In the data rows, the value 128 means zero.
Each row has a hidden score. How much does it go up from the first row of each pair to the second? 20 means little or no change, 40 a big rise and 0 a big fall. The score is a weighted sum of the row's numbers plus the product of two more (or one squared), each taken from its middle value.
[164  90 106 138 113 116 156 113 150 119 140 154 130 140 116 121 135 146 107 122 130]
[127 119 120 124 133 114 151 132 146 122 131 131 153 148 129 133 137 135 131 136 135] >> 18
[132 126 152 138 159 117 127 132 110 134 116 156 106  90 133 143 118 146 124 116 118]
[124 119 135 118 121 126 137 117 145 114 128 131 156 152 130 161 137 116 141 131 144] >> 21
[ 99 132 142 175 147 103 148 100 120 137 125 124 111 108 136 149 116 105 146 107 152]
[137 118  96 140  94 142 153 121 150 121 130 127 149 165 113 139 158 128 109 107 144] >> 33
[113 135 125 157 125 108 137 107 128 128 109 119 120 123 130 167 140  91 158 112 159]
[135  98 114 176 146 125 167 135 127 120 123 136 114 133 124 135 165 119 107 123 115] >> 14
[134  97 138 142 141 129 137 140 120 125 120 143 118 130 126 124 134 142 110 134 114]
[134 121 120  89 119 126 109  99 159 124 135 148 135 124 120 131 125 154 132 143 139] >> 18
[131 103 145 132 130 106 152 114 130 132 122 147 115 104 127 144 128 135 121 110 118]
[116 136  96 125 139 176 104 190 106 116 118  86 120 162 141  89 148 100  84 140  97] >> 21
[100 134 131 155 144 115 133 106 114 140 116 135 103 103 136 143 114 124 139 117 137]
[109 185 175 135 147 134  84  93  88 150  99 130  97  59 139 150  69 107 138 135 116] >> 33
[171 117 104  88 105 135 111 128 158 133 147 138 142 138 114 111 155 157 121 147 133]
[129 122 121 134 131 171 120 153 104 120 129 106 110 139 118  99 148 114 103 130  98] >> 18
[148 125 103 115 118 174 112 183 117 120 148 112 131 155 131  92 158 138 100 134  98]
[106 138 139 152 140 139 110 149  91 127 106  95 101 124 144 111 120 123 117 145  98] >> 14
[156 107 129 104 102 109 157 129 169 121 129 151 186 153 117 114 134 148 145 152 137]
[140 110 127 140 118 112 157 133 135 129 126 135 130 128 130 136 133 134 118 113 142] >> 27
[147 134 131 180 141 165 117 167  74 127 141 116 118 105 123  93 138  96  90  96  96]
[149  81  85 129 109 134 178 124 171 114 149 133 160 183 108 133 168 130 109 127 143] >> 20
[205 100  92 182 115 187 128 171 109 112 169 153 127 140  88  94 177 120  70 109 102]
[143 108 110 151 106 105 150 128 148 118 135 132 168 151 117 141 140 128 145 120 158] >> 7
[102 125 131 134 133 146 108 160 101 117 120 106 109 141 131 132 134 114 122 120 122]
[165  83 112 150 130 133 177 127 159 109 160 177 178 152 104 158 159 147 106 114 142] >> 19
[138 132 139 114 119 136  99 143 106 124 129 122 135 124 138 111 118 128 122 135 118]
[ 90 174 171 123 138 120 100 117 104 132  99 118  95  89 149 147  89 113 151 138 119] >> 11
[161  81  95 120  92 156 149 144 165 126 152 136 154 176  99 101 187 143  91 151 124]
[129 117  94 125 117 131 141 153 152 117 149 110 153 165 124 116 154 118 140 121 149] >> 15
[157  96  84 109  83 145 152 142 180 122 149 131 150 182 107 109 157 121 117 134 152]
[143 109 145 148 145 130 126 121 110 129 132 155 102 100 131 139 126 149  94 143  93] >> 18
[171  80  68 117 113 190 130 179 136 122 158 121 111 159 112  96 200 143  77 131 101]
[107 137 132 134 124 130 114 121 113 127 116  93 122 136 142 107 121 114 131 134 125] >> 7
[160  97 102 149 128 161 131 158 126 111 173 144 143 155 113 111 176 121  93 123 110]
[124 131 112 121 122 123 107 137 129 131 136 119 125 133 136 143 127 120 159 120 159] >> 22
[ 71 166 151  98 118  85 108 118 147 136 129 115 158 123 145 153  80 115 193 135 161]
[116 126 149 135 129  86 144 115 135 132 126 152 133 116 140 139 104 143 153 116 130] >> 23
[156 111 127 143 141 156 128 150  98 131 122 119 101 129 128  97 147 124  84 132  84]
[124 155 124 120 143 131 106 134 130 118 138 105 160 140 119 131 126 111 155 133 143] >> 17
[143 126 138  89 119 128 110 139 129 127 133 130 134 120 135 117 132 133 143 141 126]
[165  98 116 130 160 176 127 145 125 133 132 128 104 143 120  87 154 155  73 169  78] >> 25
[118 118  98 130 110 134 155 126 160 135 127 106 149 167 119 118 151 114 118 133 141]
[109 131 112 117 118 106 127 123 152 135 111 110 164 150 131 126 113 117 149 122 154] >> 18
[192  76  81  83  90 149 142 108 193 121 161 173 149 147 102 133 156 169 117 153 138]
[100 177 160 124 127 113  99 136 104 126 120 122 124  95 135 114  78 116 140 117 121] >> 6
[163 110 109 117 119 157 116 130 142 119 137 133 113 135 122 114 148 151 105 151 115]
[ 74 166 149 127 141  98 109 125 114 128 106 102 118 115 152 125  85 107 161 127 128] >> 12
[128 120 158 121 121 120 141 141 122 134 124 143 128 119 141 133 118 128 123 138 121]
[ 91 164 123 122 137 167  90 167  91 126 121  77 108 145 146 122 121 102 112 135 110] >> 23
[148 101 108 145 128 128 162  91 159 120 141 154 130 135 108 162 154 133 122 109 152]
[144  80  73 168 119 141 167 125 139 123 129 117 100 142 111 124 188 139 109 128 131] >> 18
[122 139 131 104 124 106 106 131 129 145 117 125 126 103 146 120 119 140 150 144 125]
[128 128 112 135 139 126 139 135 127 144 117 113 121 140 125 115 145 127 118 134 121] >> 32
[ 99 166 143 161 136  80 147  84 126 145  93 139 128 105 144 170  95 109 176 107 159]
[105 181 168  82 138 113  82  93 131 139 118 128 128  84 140 144  87 128 188 136 138] >> 16
[129 118 151 131 150  86 152 104 139 131 131 155 140 111 125 132 104 147 144 135 128]
[129 133  95 109  92 143 115 155 139 119 150 103 150 156 124 125 153 124 137 111 151] >> 26
[126 118 130 123 109  83 171  73 186 127 126 141 168 145 114 196 121 133 166 115 189]
[120 152 143  85 118 114  96 115 138 142 124 142 146 117 142 106  97 122 161 143 125] >> 23
[104 154 175 128 169 124 106 112  77 143 105 109  94  86 148 104  69 135 131 153  87]
[104 138 132 168 163 118 129 117 114 130 112 108  89 114 149 139 139 108 145 127 143] >> 9
[136 115 141 154 148 108 147  92 132 117 123 152 130 122 138 177 144 115 142 116 149]
[123 142 129 101 129 135  96 186 121 121 119 106 135 133 144  98 125 122 143 135 113] >> 18
[125 142 156 137 166 145 103 129  90 130 126 133  80  85 142 141 110 139 129 136  90]
[124 106 136 126 113  92 164 119 143 119 118 153 158 127 126 134 113 134 127 110 141] >> 19
[ 99 155 102 114 128 142 109 168 111 126 120  70 121 137 141  94 126 110 137 142 129]
[115 115 145 156 152 132 141 132 109 134 104 124  98 121 138 146 139 122 110 133 131] >> 20
[206 107 142 136 130 141 133 125 143  91 195 198 153 116 101 180 161 135 133  88 136]
[159  95 105 126 130 163 126 142 134 129 142 131 129 155 102 107 159 150  90 137 105] >> 26
[146  86 133 142 147 125 173 110 146 113 144 167 137 129 118 150 144 132 114 114 138]
[116 143 133 123 123 104 133  98 129 128 119 132 156 113 124 153 103 116 154 109 163] >> 27
[145 111 110 142 119 129 160 120 148 116 144 144 142 150 118 140 149 138 121 116 134]
[140  87  77 146 102 117 164 108 160 117 125 127 135 157 111 137 165 137 116 120 150] >> 23
[121 122 145 151 137 119 119 112 120 123 125 122 110 133 134 149 125 116 133 135 126]
[116 129 100 118 100  98 162 123 164 119 135 128 163 154 125 163 149 132 159 104 163] >> 21
[161 101 128 157 132 117 158 122 130 121 131 152 125 116 126 123 141 140 111 123 119]
[118 136 114 130 117 106 151 116 144 140 112 139 148 133 120 132 114 140 133 108 144] >> 28
[144 119 105 108  99 135 144 139 156 101 139 138 167 152 120 137 137 121 140 121 153]
[123 120 120 141 116 105 145 119 145 115 129 133 144 145 131 152 140 123 142 112 166] >> 14
[140 123 114 138 103 129 135  96 127 147 112 134  94 118 106 128 138 135 119 139 107]
[155 100 147 132 151 152 123 141 116 127 138 159 104 122 128 121 139 147  90 145  81] >> 8
[169  93 105 142 126 157 156 145 137 119 140 139 132 152 116 121 170 145  86 140 106]
[ 94 155 144 114 164 110  90 128 108 151 106 108 102  92 159 109 104 123 161 153 107] >> 9
[108 133 122 107 119 144 131 165 135 120 131 121 152 163 131 119 128 114 128 121 159]
[116 140 121 100 129 143 112 153 131 125 138 109 133 151 128 139 130 114 140 127 137] >> 29
[ 93 194 163 135 148 143  79  92  85 143  95 104  79  84 142 136  80 106 151 140 122]
[148 113 121 130 141 129 142 152 117 140 132 137  95 126 128  96 139 171  98 143  84] >> 27
[153 105 106 125  93 133 145 117 163 115 142 137 146 156 107 139 148 130 123 128 146]
[111 151 174 145 172 116 106 112  95 138 117 140 113  84 141 160 106 124 146 119 124] >> 15
[141  96 112 143 123 133 153 138 131 120 131 153 133 144 118 135 152 148 107 122 121]
[137 118 137 116 127 126 138 114 139 133 139 139 130 137 128 117 123 128 133 147 113] >> 19
[116 107 109 146 122  99 159  97 150 119 136 117 140 143 118 172 148 126 143 106 152]
[106 175 151 134 140 107 117  67 106 152  86 126 100  95 132 158  68 114 149 131 144] >> 25
[129 141 135 149 118 113 143 113 120 120 127 145 155 115 125 149 113 113 141  88 156]
[ 57 183 145  93 121  76 113 119 135 134 101  95 149 123 154 148  82 113 188 113 175] >> 14
[117 151 159 103 131 136  94 137 108 130 128 145 151 109 138 116  93 128 126 117 114]
[137 117  98 108 125 151  90 173 123 114 144 112 128 134 129  92 157 136 129 128 116] >> 15
[ 76 157 130 138 127  69 152  67 151 119 107 128 138 125 134 211 116 111 182  94 198]
[130 124 137 126 135 138 129 149 132 123 123 114 117 146 128 122 135 120 117 136 120] >> 25
[163  98 113 147 140 164 136 178 105 137 141 125  90 123 128  84 159 165  83 144  67]
[135 149 137 157 123 118 134 121  93 134 127 129 132 108 131 121 108 110 129  91 124] >> 28
[ 94 171 149 113 130 153  88 132  89 148  83 103  68  95 132  95 104 128 130 150 100]
[120 119 100 144 120 141 136 146 135 125 129 116 130 153 120 106 153 128 112 140 109] >> 17
[ 86 164 137 125 121 130 115 138  96 144  99  76 104 131 148 115 106  92 140 137 130]
[128 124 142 136 141 135 127 137 118 116 126 120 133 135 136 111 132 127 126 120 118] >> 7
[145 112 115 152 121 134 156 100 135 142 125 162 109 116 110 140 146 122 114 122 125]
[123 117 107 122 130 150 113 175 136 117 141  99 142 172 127 108 147  94 129 128 128] >> 11
[103 170 146 114 128 166  82 142  93 127  98  89 117 129 135 111 110 103 130 148 119]
[ 90 161 157 105 117 116 102 114 124 138 116 123 140 119 139 113  85 113 143 132 133] >> 15
[143 109 101  84 112 133 131 155 158 107 164 136 156 142 117 133 155 122 146 121 149]
[119 132 120 144 144 178 105 158 100 124 117  87 116 152 129  75 144  99 103 143 108] >> 16
[114 116 126 156 144 120 148 114 110 122 114 118 106 116 132 133 140 114 118 116 126]
[ 83 160 163 105 146  97  88 114 108 130 115 117 120  92 162 109  82 129 161 141 110] >> 11
[138 141 147  91 136 134 105 135 127 135 145 130 138 113 134  91 126 129 151 162 109]
[171  95 134 142 146 152 131 133 116 127 152 149 104 116 118 134 150 139  97 117 100] >> 34
[107 134 154 119 143  90 145 107 133 129 101 142 137 116 141 134  94 139 154 143 127]
[114 144 134 128 141 138 115 125 112 140 112 115  96 110 144  95 112 149 118 150 101] >> 20
[ 97 148 116  96 102 106 127 143 141 134 116 100 142 133 138 117 115 131 162 120 147]
[119 137 114 127 120 149 113 173 120 115 130  94 142 158 125  96 133 113 115 130 118] >> 24
[138 117 113 147 113 136 142 133 133 115 141 122 128 143 117 124 144 126 121 112 135]
[135 123 111 112 113 119 161  97 179 117 139 136 177 168 102 154 136 112 141 116 178] >> 31
[ 81 145 116 115 111 114 119 148 128 122 111  90 149 150 135 116 114  96 143 123 152]
[113 153 142 122 149 158  67 150  90 115 128 101  99 126 145 129 106 109 114 136 120] >> 24
[138 126 105 105 102 102 143 133 162 117 141 123 159 143 124 135 136 135 151 124 151]
[167 105 105  96 120 160 128 105 150 139 135 153 122 129 108 110 145 167 101 151 127] >> 25
[128 143 142 124 134 114 134 103 114 145 112 132 104 103 117 137  99 130 127 117 121]
[131 123 135 168 146 152 123 134  77 135 115 119  65  97 130 104 142 133  97 147  89] >> 8
[ 92 149 179 134 175  72 119  85 121 136 102 150 123  71 151 178  67 135 176 111 142]
[131 127 127 131 121 135 145 138 129 125 135 119 134 134 133 122 132 132 114 116 122] >> 28
[144 115 109 108 113 130 129 149 146 117 155 125 142 141 119 137 149 138 144 118 148]
[149 116 130 106 144 157 110 165 119 127 133 131 132 135 130  90 136 143  96 162  90] >> 21
[ 84 167 169 137 189 129  79 143  83 152  95  79  82  90 157 101  93 119 117 149  93]
[131 122 137 114 131 132 137 144 128 137 129 132 111 127 133 117 121 156 116 160  93] >> 13
[126 116  87 146 116 150 139 150 129 123 122  96 117 173 125 102 155 115  93 134 115]
[105 149 136 110 145 159 103 146 110 125 126  99 122 154 133 108 132  96 115 144 122] >> 18
[121 132 156 127 146 106 113 106 107 131 120 146 106  87 134 150  99 142 140 124 121]
[151 109 135 141 134  99 155 118 129 136 135 156 119  95 132 131 135 165 130 114 110] >> 15
[122 131 129 121 127  94 129 128 141 149 117 133 126 114 133 120 114 139 158 135 118]
[131 124 102 132 132 162 116 159 111 115 130  93 110 151 132 106 154 124  97 130  99] >> 26
[123 119 138 150 131  99 142 115 130 129 130 156 132 103 124 147 117 143 132 119 133]
[135 112 125 155 132 103 172 115 136 134 123 156 140 129 127 155 132 141 115 109 140] >> 30
[128 125 123 127  97 123 139 112 134 135 133 134 142 130 109 129 134 121 121 125 141]
[148 117 103 106 113 141 136 172 153 118 149 130 166 155 117 121 163 137 137 126 142] >> 14
[ 86 170 197 138 166  72 113  97 108 145 105 143 125  80 155 155  67 127 179 145 127]
[119 144 149 111 140 127 107 133 116 125 136 134 126 125 135 141 109 123 137 126 123] >> 35
[120 114 139 170 147 126 147 123 114 123 132 130 116 128 138 158 157 103 114 118 130]
[136 112 145 126 120 106 153 107 160 120 138 150 161 128 125 160 119 145 149 115 149] >> 15
[112 115 113 140 101 121 141 129 144 124 133 116 134 154 121 129 140 116 126 125 145]
[ 94 161 160 121 140 115  96 113 111 140 113 103 118 101 143 136  87 117 162 134 135] >> 17
[152 143 142  93 125 130  85 126 127 134 128 137 123 100 138 131 124 130 157 145 117]
[121 130 114 120 100  77 165  76 195 117 149 137 183 164 111 191 122 119 191 114 204] >> 5
[124 138 139 126 119 125 133 140 126 119 116 130 143 136 127 132 126 117 142 125 126]
[148 118 132 128 146 136 128 142 120 127 130 132 103 127 140 117 152 138 110 144  88] >> 21
[111 154 185 138 168 119  90 112  82 143 105 149  85  65 153 138  93 125 138 128 101]
[136 129 124 139 115 123 127  87 130 134 122 148 108 122 106 143 120 126 138 145 140] >> 24
[146 111 128 154 166 152 126 137 100 134 127 140  67 109 127 125 158 144 102 142  93]
[139 124 106 121 134 155 101 151 115 117 146 116 109 136 130 117 157 138 118 133 119] >> 19
[139  99 106 140 113 116 161 139 151 129 126 128 144 158 127 124 154 137 113 122 127]
[151  98  89 102 102 119 152 166 166 115 159 129 183 184 113 112 160 123 127 126 141] >> 25
[152 104  97 138 129 133 159 109 161 122 141 130 130 162 116 145 161 132 125 120 157]
[130 134 124 144 115 117 141 141 107 132 123 140 132 118 130 127 137 135 102  96 124] >> 21
[112 159 148 139 147 141 102 129 104 135 115 104 100 114 144 121 113 113 126 144 120]
[135 129 116 132 123 126 135  97 143 133 118 143 135 133 119 143 125 124 140 137 154] >> 25
[133 138 118 151 136 132 127 151 105 121 129 101 131 134 126 115 142 113 126 135 123]
[123 139 128 116 106 131 103 127 128 125 117 129 132 127 126 113 118 131 120 121 126] >> 19
[104 135 148 121 105  94 134 106 120 123 114 141 153 110 135 160  88 130 139  98 146]
[144 112 127 116 127 114 146 100 160 125 142 163 141 128 112 157 125 129 124 135 136] >> 17
[104 124 144 166 139  94 154 128 114 144 114 136 109 112 132 131 116 126 127 123 105]
[102 125 153 153 134  62 158  92 133 128 113 150 140 110 134 173  95 123 156 108 159] >> 17
[152  85 121 121 108 114 156 109 168 107 135 157 167 158 118 164 146 139 137 106 165]
[196  82 121 135 120  97 175  95 182  98 181 198 185 133 102 195 158 150 151  88 188] >> 17
[150 102 103 128  93 111 164 113 176 116 139 136 178 176 118 129 153 134 143 128 164]
[142 114 109 144 131 169 111 158 128 114 132 108 123 161 116 109 159 113 104 154 115] >> 24
[130 116  95 133 128 171 130 162 129 117 128 102 123 167 125 118 164 119  92 122 128]
[111 148 161 142 154 116 128  83 121 129 118 150 112  91 138 170 114 124 147 122 144] >> 5
[139 121  95 111  97 144 118 145 138 128 121 125 137 155 117 120 147 129 109 137 116]
[139 112 119 110 124 165 118 167 125 131 124 119 124 149 129  86 135 133  82 143 104] >> 11
[168 112 104 129 105 142 136 116 150 108 144 144 150 148 100 141 144 133 110 106 155]
[ 95 138 140 137 145 104 131  92 117 145 110 131  80  96 143 140 114 146 146 128 116] >> 9
[163  73  79 135 113 130 181 133 170 130 146 144 134 159 106 108 165 152  97 134 112]
[ 68 168 188 116 155  89 108 101 113 156  88 122 114  89 155 137  65 127 165 149 114] >> 7
[ 96 168 162  71 125  85  74  76 145 136 111 144 126  84 152 161  66 142 185 144 151]
[199 133 173 131 174 181  65 127 106  98 160 182 129  84 126 155 141 131 136 106 121] >> 21
[114 160 144 126 143 140 101 123 102 142 117 120  88  98 125 115 110 124 125 151  97]
[172 102 110 128 125 154 151 142 134 116 143 142 144 143 102 114 160 151  92 118 115] >> 28
[ 96 182 177 119 138 122  76 142  84 122 107 110 119  89 147  99  68 112 138 119 111]
[113 131 125 137 117 125 135 120 155 117 137 112 151 169 124 147 132  96 157 128 155] >> 21
[117 133 144 153 137 130 116 107 105 141 110 130  83 102 137 142 123 127 127 135 121]
[114 119 127 138 123  78 179  67 163 125 119 142 149 126 138 212 134 117 185  99 195] >> 15
[139 120 131  85 115 137 119 102 144 153 134 131 121 112 121 117 121 161 133 139 117]
[ 82 165 123 102 154 129 101 154 110 136 114  75 141 141 151  91 103  85 153 139 120] >> 18
[136 127 102 144 109 161 140 164 123 132 129  92 124 163 113  94 157 120 115 142 117]
[127 130 129 105 107 124 134 136 145 130 123 143 160 134 134 119 115 133 127 130 113] >> 17
[136 130 134 137 141 127 134 112 123 132 117 123 133 137 121 118 127 127 137 159 115]
[132 136 149 109 156 166  87 170 105 135 126 108 111 122 148  83 122 127 118 166  76] >> 14
[127 145 119 118 123 175  97 163  95 125 129 107  93 120 141  76 129 133  93 150  94]
[123 130 162 136 169 145 114 132  91 140  96 135  90 106 130 116 114 138 100 141  88] >> 26
[ 72 166 160 141 132  76 129 110 120 134  92 114 143 102 142 158  79 106 184 115 164]
[177 107 140 144 148 105 136 107 134 119 145 175 153 107 109 170 139 146 139  98 133] >> 34
[ 67 185 150 108 129  80 101 132 125 131 106 117 143 111 155 154  75 115 186 107 160]
[137 130 105 117 122 114 128 128 135 135 150 106 120 131 137 121 126 131 143 120 144] >> 30
[128 147 142 144 129 130 115 122  99 129 123 140 140 112 131 133 103 133 117  98 129]
[120 155 148 122 144 162  99 138  97 119 132 125 133 128 132 102 128 112 109 137 107] >> 13
[132 148 143 137 142 161  89 160  86 118 127 104 101 116 137 111 125 111 106 123 109]
[111 118 120 124 121 130 132 123 146 131 135 109 134 143 122 113 134 112 127 140 131] >> 14
[147 119 118 139 133 131 142  87 132 148 121 144 115 114 109 124 127 137 105 131 124]
[131 114 103 138 121 127 149 113 131 142 124 118 105 136 109 118 156 133 110 125 122] >> 23
[189 134 129 161 149 206  94 175  70 116 150 123 103 120 112  85 153 129  69 116  80]
[135 115 118 163 102 115 154 126 123 118 131 146 142 131 112 131 134 124 114  94 132] >> 17
[187  92 125 152 149 137 143 110 129 121 159 175 126 107 118 150 151 156 129  94 117]
[178  84 126 154 141 166 139 146 118 115 157 167 102 122 112 114 159 157  78 130  93] >> 16
[184 118 118 156 139 162 115 153 104 105 146 147 134 130 109 105 151 123  91 107 100]
[138 113 146 159 155 133 128 144  98 137 127 149  99  97 133 122 116 127 113 134  94] >> 18
[141 117 128  92 125 139 113 149 141 120 138 137 159 144 122 113 127 140 125 140 129]
[109 153 151 137 124 107 136 103 137 133 116 132 148 125 135 163 101 102 168 111 165] >> 17
[121 127 136 149 165 208  81 195  55 129 114 102  56 122 144  63 148 116  45 160  44]
[117 133 119 116 125 125 127 155 127 126 136 124 145 139 130 123 136 119 138 130 135] >> 17
[120 126 136 116 133 124 109 137 127 138 122 116 122 116 135 110 116 135 131 141 113]
[125 114 104 125  85  83 170  96 179 115 138 140 182 154 115 156 119 137 159 110 177] >> 19
[130 114 109 125 104 115 138 137 149 119 143 104 155 155 122 126 143 117 139 110 150]
[134 144 142 171 130 162 117 164  78 123 132 121 111 113 130 104 132 100  89 114 102] >> 23
[152 111  98 101  99 128 148 144 175 117 157 138 163 166 113 135 159 126 136 123 154]
[122 161 153 166 133 154  99 145  77 125 132 117 108  96 130 112 108 103 107  97 116] >> 18
[142 110  98 127  96 145 149 115 165 126 138 108 155 168 112 122 153 115 132 133 153]
[138 123 132 145 137 152 144 139 108 142 137 149 116 126 133 131 140 138  75 116  98] >> 29
[131 142 142  92 146 155  85 129 118 139 137 125  88 102 135 103 125 137 129 158  95]
[128 123  84 117  98 117 154 132 174 106 147 118 174 178 113 144 138 107 149 110 166] >> 23
[151  87 139 124 143 121 156 114 149 130 133 160 137 130 122 124 139 150 130 140 110]
[148 135 138 136 115 161 117 139 104 122 155 143 130 117 123 113 120 124  86 101 124] >> 30
[173  92 118 127 138 154 144 139 150 123 156 157 108 134 114 117 170 173  85 140  95]
[119 116 142 136 128 111 152 139 133 129 131 137 150 127 124 115 111 140 126 136 128] >> 15
[117 148 123 102 138 164 103 194 100 130 125  88 132 145 147  76 124 111 125 157  94]
[118 156 127 108 109 128  98 130 134 134 132 112 155 136 131 121 115 107 166 128 141] >> 21
[141 123 129 118 118 137 130 107 126 120 136 147 126 121 116 126 130 137 135 139 122]
[121 119 104 149 122 108 138 100 151 128 117 113 129 146 134 144 135 120 150 123 153] >> 13
[114 138 117 120 126 160  96 172 107 114 141  87 118 137 136 108 139 107 120 128 118]
[150  65 115 125  98 103 181 110 179 118 159 175 178 159 100 157 146 147 114 109 149] >> 25
[132 126 116 123 125 144 126 131 122 126 114 104 101 134 126 105 133 141 111 141 113]
[ 94 174 138 130 141 157  84 152  95 137 106  69  92 135 147  91 107 102 122 160 102] >> 17
[107 169 148 127 130 115 102  95 118 135 111 119 122 104 134 151 102 126 155 125 136]
[154 107 143 145 128 114 154 105 149 127 137 167 144 130 110 168 127 120 103 115 152] >> 28
[161  99 132 162 141 124 157 134 124 120 130 170 113 116 111 132 155 138  99 119 123]
[135 111 108 102 104 108 141 137 178 108 143 143 168 166 123 146 151 130 150 112 161] >> 17
[137 128 108 152 120 138 138 100 121 151 123 133  97 114 118  95 118 138  98 130 115]
[139 128 125 104 120 134 108 132 140 119 142 133 147 133 124 112 130 136 141 132 129] >> 12
[160  93  77 129 113 160 150 163 135 124 139 115 111 152 115  80 173 152  81 154  89]
[142 104  98 125 120 150 124 161 137 108 149 111 125 160 114 110 160 121 110 129 128] >> 17
[155 133 165 142 184 144  91 141  73 136 124 141  85  67 142 127 117 124 102 123  88]
[ 91 175 154 164 129 115 118 117  76 138 105 112 120  84 139 130  74 101 138  82 130] >> 16
[152  96  97 152 127 162 144 169 124 122 140 120 108 165 116  90 174 130  87 134  99]
[102 148 129 122 121 139 125 139 115 123 106 103 112 138 133 124 126 116 109 135 119] >> 20
[101 129 100 133 120 120 133 141 139 129 132 101 144 161 131 139 137 112 124 120 150]
[117 124  94 129 106 117 138 135 149 131 138 100 152 167 123 143 134 109 145 112 164] >> 21
[121 127 132 105 136 148 116 146 127 139 126 113 120 138 133  95 134 135 111 145 111]
[145 116 108 120  92 101 163  76 183 125 149 150 162 143  92 176 138 143 154 120 184] >> 24
[114 148 151 118 149 109 129 109 134 138 109 123 124 117 137 131 111 142 152 143 128]
[130 118 101 117  91 103 144 121 154 115 134 117 145 140 135 152 146 141 145 110 172] >> 19
[133 108  78 132 106 140 151 156 165 112 152 106 155 183 120 125 176 110 122 123 154]
[111 125 154 147 138  67 147  73 131 135 113 153 113  83 134 169 102 136 157 105 143] >> 18
[158  89 126 133 113 122 162 106 154 130 150 167 136 137 117 155 136 165 115 125 138]
[112 131 116 127 100 113 141 112 157 135 128 121 155 161 127 145 124 108 159 128 158] >> 20
[150 114  98 137 114 181 117 163 118 122 127 102 119 162 118  87 168 116  90 150 111]
[102 132 138 143 131 111 131 129 116 118 130 121 128 125 140 133 122 129 144 114 138] >> 7
[150  94 133 122 126 114 138 117 136 135 143 151 123 122 140 134 128 158 115 125 126]
[ 99 152 129 125 102  90 142 111 160 126 116 120 175 144 133 140 116 109 163 118 170] >> 8
[118 120 151 136 125 117 152 139 123 127 117 136 136 130 136 132 106 122 108 127 124]
[140 119  98 100  88 120 143 121 170 114 140 129 177 164 104 139 145 115 146 115 157] >> 26
[114 129  99 115 128 123 132 138 123 127 128 110 114 128 138 121 152 148 124 125 126]
[ 98 129 113 125 122 102 143 114 137 125 120  99 133 139 129 166 134 125 155 128 160] >> 25
